In the rows, zero is written as 128.
X: rows in 4 groups, each row roughly a mix of its group's directions
X (136 x 10)
[[113 150  74 143 175 108 122 147  99 149]
 [128 154 139 130  57 103 102 104 109 126]
 [110  81 104 130 122 172 141 142 122  76]
 [ 86 106 127 158 141 185 136 145 109  98]
 [148 199 126 157 114 147 117 112 116 101]
 [123 142  46 134 142 111 122 125 103 131]
 [ 81 116 177 113 154 155 137 140 135  90]
 [125  82 135 124 134 126 165 138 152 189]
 [138 188 115 122 158 160 126 128 106  85]
 [121 176 141  80 135 163  96 147 144 108]
 [122  64 141 101 178 118 136 148 124 137]
 [110 141 146 158  90 159 167 116 164 160]
 [117 173 192 151 146 136 132 127 105 110]
 [159  79 108  91 150  94 147 157 136 136]
 [138 164  86 112 148  86 136 104 150 165]
 [127  82  80 110 178 131 114 144 125 109]
 [100  65  92 108 118 120 133 156 137 153]
 [116 169 190 133  90 115 145 118 109 119]
 [114 117 110 150 185 156 141 131 125  75]
 [108 100 192  97  98 120 148 147 122 116]
 [162  74  69 119 134 114 124 113 125 129]
 [111 144 119  95 157 186 108 142 143  90]
 [118 165 143 168 110 184 101 121 103 128]
 [149 200 127 130 100 121  93 121 110 121]
 [128 155 114 133  89 184 147 149 162 106]
 [159  92  79 109 161 143 105 152 152 141]
 [117  90  73 156 100 125 145 129  96 103]
 [156  96  77 152 120  90 152  95 123 132]
 [107 151  76 124 181 127 105 150 137 151]
 [119  80 178 139 109 101 167 117 140 145]
 [153 180  99 126  92 142 108  92 112 106]
 [103  92 198 118 145 134 108 117 111 117]
 [132 176 153 108  88  88 141 121 159 106]
 [121  97 157  82 108 149  96 170 120 106]
 [ 91 121 126 106 181 123 144 144 173 157]
 [ 88  94 167 120  79 114 156 123 135 145]
 [131  70 123 132 131 104 169 127 146 174]
 [ 86  77  99  93 137 132 130 167 130 128]
 [102  67 158 116 137 165 155 148 127 121]
 [149 116  84 151  93  87 167 104 126 117]
 [136 150  84 115 171 107 117 128 148 179]
 [ 98  67 105 152 112 123 148 154 116  99]
 [138 179 108 119 143 112 101  99 151 177]
 [158 134 104 140 139 118  83 106 139 188]
 [141 136 195 130 107 170 113 135 109 105]
 [150 101 170  87 130 162  83 135 117 117]
 [106 105  50 109 136 113 147 130 127 135]
 [ 94 124 189 147  91 138 164 119 132 130]
 [135 172 139 108  81 103  89 116 112 100]
 [ 83  79 159 125 138 158 156 156 120 137]
 [135 118 101 117 170 176  82 148 131 103]
 [133 105  58 169 123 124 146 106 121 139]
 [131 134 184 128 111 110 162 117 110 181]
 [145 173 172  88 130 101 102 146 129 107]
 [139  77 109 140 110 156 114 136 114  70]
 [110 144 187  84  97 147 103 134 136 117]
 [105  75 131 128 149 174 103 150  95 123]
 [121  57 117 106 164 133 106 150 131 141]
 [133 186  84 149 116 129  96 121 101 108]
 [ 86 191 146 132 106 120 155 136 154 132]
 [117  73 121 117 109  98 173 149 142 158]
 [166 178  94 152 109 124 105 109 119  95]
 [112 125  61 148 156  88 149 131 115 133]
 [189 175 128 129 122 145 134 115 168 134]
 [ 89 144 154 135 190  97 139 126 116 153]
 [112 182 125 106 159 169  92 134 126 104]
 [113  82 160 119  99 146 133 147  89  88]
 [156 168  81 106 139  91 104 108 151 138]
 [119 158  58 126 142 144 106 137 101 105]
 [117 129 185 124 110 172  89 124 105 108]
 [167  92 103 128 127 166 104 108 108  85]
 [ 80 144 149 147  94 164 159 136 125  94]
 [ 88 119  71 132 154 100 122 132  88 135]
 [136 131 168 142  74 166  95 106 111 129]
 [122 153  58 125 141 150  97 149 111 116]
 [106 108 162 129  86 148 118 131  86  83]
 [140 208 137 144 131 136 103 105 122 133]
 [132  62  98 159 141 146 143 116 116 158]
 [146 193 175 144 140 126 120 110 135 151]
 [ 74 185 136 142 120 151 135 157 127 113]
 [143  83 147  77 109  94 153 137 147 147]
 [164 162 121 122 151 100 129 110 148 187]
 [103 165  99 171 106 131 150  80 135 119]
 [107  70 179 109 125 136 156 133 142 111]
 [ 99  90 104 120 182 121 107 138  94 104]
 [121 164 120  90 180 144  93 145 109 148]
 [153  70 125 129  77 132 147 143 106 106]
 [108 174 170 123 127 114 148 155 146 174]
 [142 182 185 149 115 123 133  97 119 123]
 [149 106  93 139 147 159  81 112  83 125]
 [136 156 197 119  99 155 101 121 133 127]
 [178 120  84 110 158  86 117 128 132 151]
 [113  64 115 106 150 106 167 126 153 129]
 [153 126 161  96 151 115  91 122 118 183]
 [119 164 175 143  88 153 102 113 110  99]
 [148 165  69 136 160 133  90 117 119 117]
 [111 154 128 142  52 107 129  99 127 130]
 [131 119  92 114 170 166  93 164 120 100]
 [106 191 126 159 110 167 111 123 115 108]
 [155 168 152  73 130 118  93 133 157 134]
 [111 160  56 151 132 139 103 137 127 114]
 [101  67 168 105 110 136 138 136 112 101]
 [159 184 172 112 133 121 116 106 135 161]
 [134 118 199 154 130 125 166 106 139 139]
 [ 79  95 103 169 122 161 139 115 104 147]
 [115  99 203 127 111 155 143 122 145 126]
 [134 151 105  90 157 112  77 155  94 133]
 [107  81 191 101 108 124 141 140 130 130]
 [162  97 169 143 147 134  95 120  89  95]
 [ 84 115 134 132 102 174 153 152  88 110]
 [130 148 140 144  66 156 108 110 114  85]
 [104 164 175 142  86 140 152 150 132  98]
 [ 82  75 122 115 116 143 152 168 127 108]
 [ 90  74 152 103 146 142 140 166 148 129]
 [147 166 168 143  77 136 118  93 114 110]
 [157 146 109 129 149  78 137  94 149 172]
 [ 79 120 125 143 104 156 137 169 121  81]
 [110  92 180  89 122 158 124 164 127 122]
 [148 130 207 128 112 128 150 116 106 116]
 [117 206 123 147 142 137 107 102 139 120]
 [146  96  76 102 175 106 104 133 121 122]
 [146  97 172 113 129 172 118 171 151 147]
 [133  93 190 116  94 141 140 131 102 100]
 [159 138  81 116 143  93  83 111 116 156]
 [144 190  76 158 124 142 126 117 133 121]
 [143 186 141 161  91 131 120  96 109 108]
 [132  98 118  72 174 129 101 149 120 105]
 [126  59 105 119 157 100 131 129 136 161]
 [156  95  73 127 178 109 134 139 135 140]
 [121 202 163 125 101 130 106 133 126 117]
 [117 137 129 162  77 145 122 123  95  76]
 [139 134 140 146 119  95 103 139  82 187]
 [142 143  80 154 175 125  89 102 118 143]
 [119 149  76 120 123 170  83 123 106 107]
 [119 123 175  86  81 111 150 155 121 112]
 [157 185 100 148 147 162 103 117 134 107]]
which group is each row in? (one row of each group first)
[161 169 162 124  85 128 134 127 161 164]  R
[133 152  63 126 171 117 118 139 139 159]  U
[155  81 149  96 149 104 105 126 126 174]  G
[136  92  73 127 159  83 131 117 125 153]  Z

[118  56 114 123 104 122 160 133 124  98]  U
[110  69  85 131  99  96 146 113 129 130]  U
[123 159 133 162  79 161 102 128 121  87]  U
[134  64  89 141 152 144 157 121 141 145]  R
[144  74 184 130 122  90 138 121 116 135]  R
[155 153 179 101  98 104  91 125 117 105]  R
[179 129 107 129 175  93 105 111 125 156]  Z
[171 106 146 127 102 144  74 113  91 130]  R
[154 124 125 117 119  61 153 112 160 157]  G
[189 160 149 128 117 107  92  97 120 140]  G
[110 116 163 147  68 132 160 101 153 138]  R
[160 199 100 144 110 146 136 142 135 120]  Z
[151 186 156 148 142 115  98 106 120 163]  G
[139  64 153  98 163 150 130 144 137 147]  R
